Q: [153 116 117 146]
A: 117

Q:
[[140 130 127 124 136 129 123]
 [143 126 129 117 129 131 123]
 [116 146 118 122 140 116 104]]
A: 118

Q: [144 108 128 144 157 117]
A: 128

Q:
[[140 103 101 103 126]
 [149 100 100 127 103]]
A: 100

Q: [114 107 111 156 149]
A: 111

Q: [135 115 124 138 133 129  99]
A: 124
---
[[140 139 142 107 112 141 116]
 [150 144 141 115 111 143 115]
 [110 119 111 144 148 120 134]] ==> 119

[[146 140 157 149 113 120]
 [117 138 118 123 137 123]
 [129 121 112 143 128 140]] ==> 121

[[106 146 153 108 108]
 [120 135 137 120 121]
 [154 107 100 151 150]] ==> 107

[[118 116 118 106]
 [101 117 122 117]
 [147 133 151 147]] ==> 133

[[128 153 140 101 129 120 125]
 [122 132  99 115 135 127 155]
 [116 121 108 129 154 134 135]] ==> 121

[[140 145 148 116 153 126 121]
 [119 112 109 149 102 136 142]
 [140 146 149 115 154 126 121]] ==> 146

[[151 142 131 120 134 115]
 [155 144 129 118 131 114]
 [156 144 124 118 123 115]] ==> 144

[[137 142 122 125]
 [133 111 129 108]
 [130 110 128 106]] ==> 110

[[103 156 105 101 104 101 153]
 [148 108 151 148 148 147 104]
 [109 149 109 106 112 109 149]] ==> 149
---
[[110 136 129 151 153 120 102]
 [138 120 141 131 136 113 114]]
141

[[131 107 123 119]
 [138 107 117 121]
 [126 134 133 122]]
117

[[120 131 152 132]
 [118 137 124 120]
 [132 116 120 129]]
124

[[134 157 126 140]
 [139 155 125 143]
 [132 152 130 138]]
125

[[153 132 106 117 119]
 [100 123 152 140 138]
 [151 132 108 117 119]]
152

[[139 149 102 124 150 140]
 [138 148 104 124 149 140]
 [138 148 104 124 149 139]]
104
---
[[137 106 136 122 110 128]
 [137 100 137 122 109 130]] Answer: 109

[[125 130 139 117 120 158]
 [132 145 139 131 126 126]
 [135 131 134 127 137 127]] Answer: 137

[103 128 130 132 137 131] Answer: 137

[119 114 143 151 118 136 139] Answer: 136

[152 100 137 130] Answer: 137

[108 152 132 106 117] Answer: 106

[120 116 128 143 108 154] Answer: 108

[134 145 136 132 121 104] Answer: 121

[151 108 149 109 111 106] Answer: 111

[[154 100 154 106 104  98 147]
 [138 109 146 115 114 109 143]] Answer: 109
---
[[154 152 111 147]
 [108 111 150 115]
 [131 131 133 129]] >> 111

[[125 125 131 124 104]
 [117 121 126 120 130]] >> 126

[[126 138 117 137 133 114 133]
 [121 121 106 139 143 117 134]
 [119 126 116 127 150 118 129]] >> 143

[[151 104 146 121 138 103]
 [107 149 113 135 119 150]] >> 135

[[123 129 122 132 135]
 [136 107 151 137 125]
 [138 106 154 137 129]] >> 151

[[118 140 137 137 119 118]
 [103 151 144 151 104 104]
 [129 129 138 130 131 128]] >> 151
---
[[122 122 122 134 134 134]
 [116 116 116 140 140 140]
 [103 104 105 152 151 153]] gives 116

[[151 104 105 104]
 [105 152 151 152]
 [105 152 151 153]] gives 105

[[119 126 125 145 127 106 120]
 [112 127 140 136 136 120 129]
 [126 118 122 107 124 133 148]] gives 112

[[128 140 152 134]
 [132 123 137 126]
 [145 133 111 147]] gives 132

[[149 114 149 114]
 [130 133 130 133]
 [154 110 153 110]] gives 130

[[134 140 114 112 112 125 140]
 [122 116 145 148 148 115 141]
 [153 106 125 144 144 145 119]] gives 122
---
[133 156 115 147 130 121] Answer: 121
[134 140  99 135 158] Answer: 158
[135 110 140 153 122 121 124] Answer: 124
[126 128 153 129] Answer: 129
[133  98 144 140 135] Answer: 135
[102 135 114 120 102] Answer: 102
[103 103 104 153] Answer: 153
[151 151 150 105 106] Answer: 106
---
Input:
[[106 106 107 107]
 [150 149 149 149]]
Output: 107

Input: [154 123 132 123 120 135]
Output: 120

Input: [121 137 135 153 113 132]
Output: 113

Input: [141 132 155 120 122 148 150]
Output: 148

Input:
[[133 133 134 130 130 133 130]
 [157 157 158 106 106 156 105]
 [113 113 112 151 151 113 151]]
Output: 133

Input:
[[140 139 115 118]
 [151 147 105 109]
 [147 143 109 112]]
Output: 115
---
[[111 116 138 134]
 [106 123 120 146]] value 120

[151 133 157 128 134] value 157

[[144 148 142 110]
 [147 140 154  99]] value 154

[100 120 131 146 130] value 131

[[106 111 149 140 109 144]
 [108 111 153 152 107 148]
 [100 110 151 148 105 151]] value 151

[[155 141 117 152]
 [129 133 126 128]] value 126

[[116 135 148 102]
 [147 111 114  99]] value 114

[123 137 128 102 130 121] value 128

[131 136 120 133 105 147] value 120
---
[[105 128 144 128 144 139 126]
 [119 123 143 143 149 116 133]
 [131 135 112 137 138 153 119]] → 143, 153

[[154 114 136 133 148]
 [137 123 138 133 117]
 [117 119 139 126 131]] → 138, 154

[121 133 157 142 120] → 157, 157

[133 147 113 140 152] → 113, 152

[115 129  99 122 133] → 99, 133

[[119 129 127 124 144]
 [116 127 127 123 152]
 [119 131 130 125 146]] → 127, 152

[[129 126 141 155 110]
 [122 131 146 152 109]
 [116 137 151 147 110]] → 146, 155

[156 101 120 107 154] → 120, 156
---
[[139 115 112 101]
 [138 106 113 104]
 [145 105 137 128]] Answer: 138

[[140 134 120 126 132 117]
 [142 137 129 140 112 135]
 [117 129 110 118 151 119]] Answer: 142

[[108 147 136 152 129 120 131]
 [131 122 130 102 117 133 109]
 [146 131 103 130 120 148 106]] Answer: 131

[[151 126 109 111 117]
 [132 114 127 145 138]
 [106 123 125 141 119]] Answer: 132

[[111 135 124 108 119 137]
 [123 127 128 116 155 122]
 [134 117 131 129 109 146]] Answer: 123

[[143 140 142 142 147 145 144]
 [145 140 144 141 147 146 144]
 [144 138 140 137 156 155 138]] Answer: 145

[[150 134 152 105 108 150 142]
 [120 148 128 129 121 142 142]
 [111 144 104 113 116 141 115]] Answer: 120
---
[127 147  98 106] -> 127

[[123 128 157 131 119]
 [142 132 131 107 109]] -> 132

[[124 127 152 131 125 125 144]
 [128 129 134 127 125 127 137]
 [130 134 130 127 126 127 134]] -> 127

[[121 151 118 137 120 119 125]
 [129 137 122 133 145 123 123]
 [129 113 120 133 145 124 137]] -> 133

[113 141 140 102 156  99 130] -> 102

[100  98  99 100 157 156 158] -> 100

[[139 136 133 106 121 125]
 [153 136 121 155 146 115]] -> 121

[128 131 156 121 135 147 139] -> 121

[127 157 121 130] -> 127
---
[154 153 125 118 126 124 135]: 126
[115 138 135 128  99 125 119]: 99
[147 114 144 152 146 116 111]: 146
[127 152 126 132 119 128 135]: 119
[152 100 154 146 153 101 103]: 153
[123 129 106 119 116 100 122]: 116
[129 103 156 126 149 155 153]: 149
[118 138 153 104 123 149 149]: 123
[137 108 113 117 138 116 150]: 138
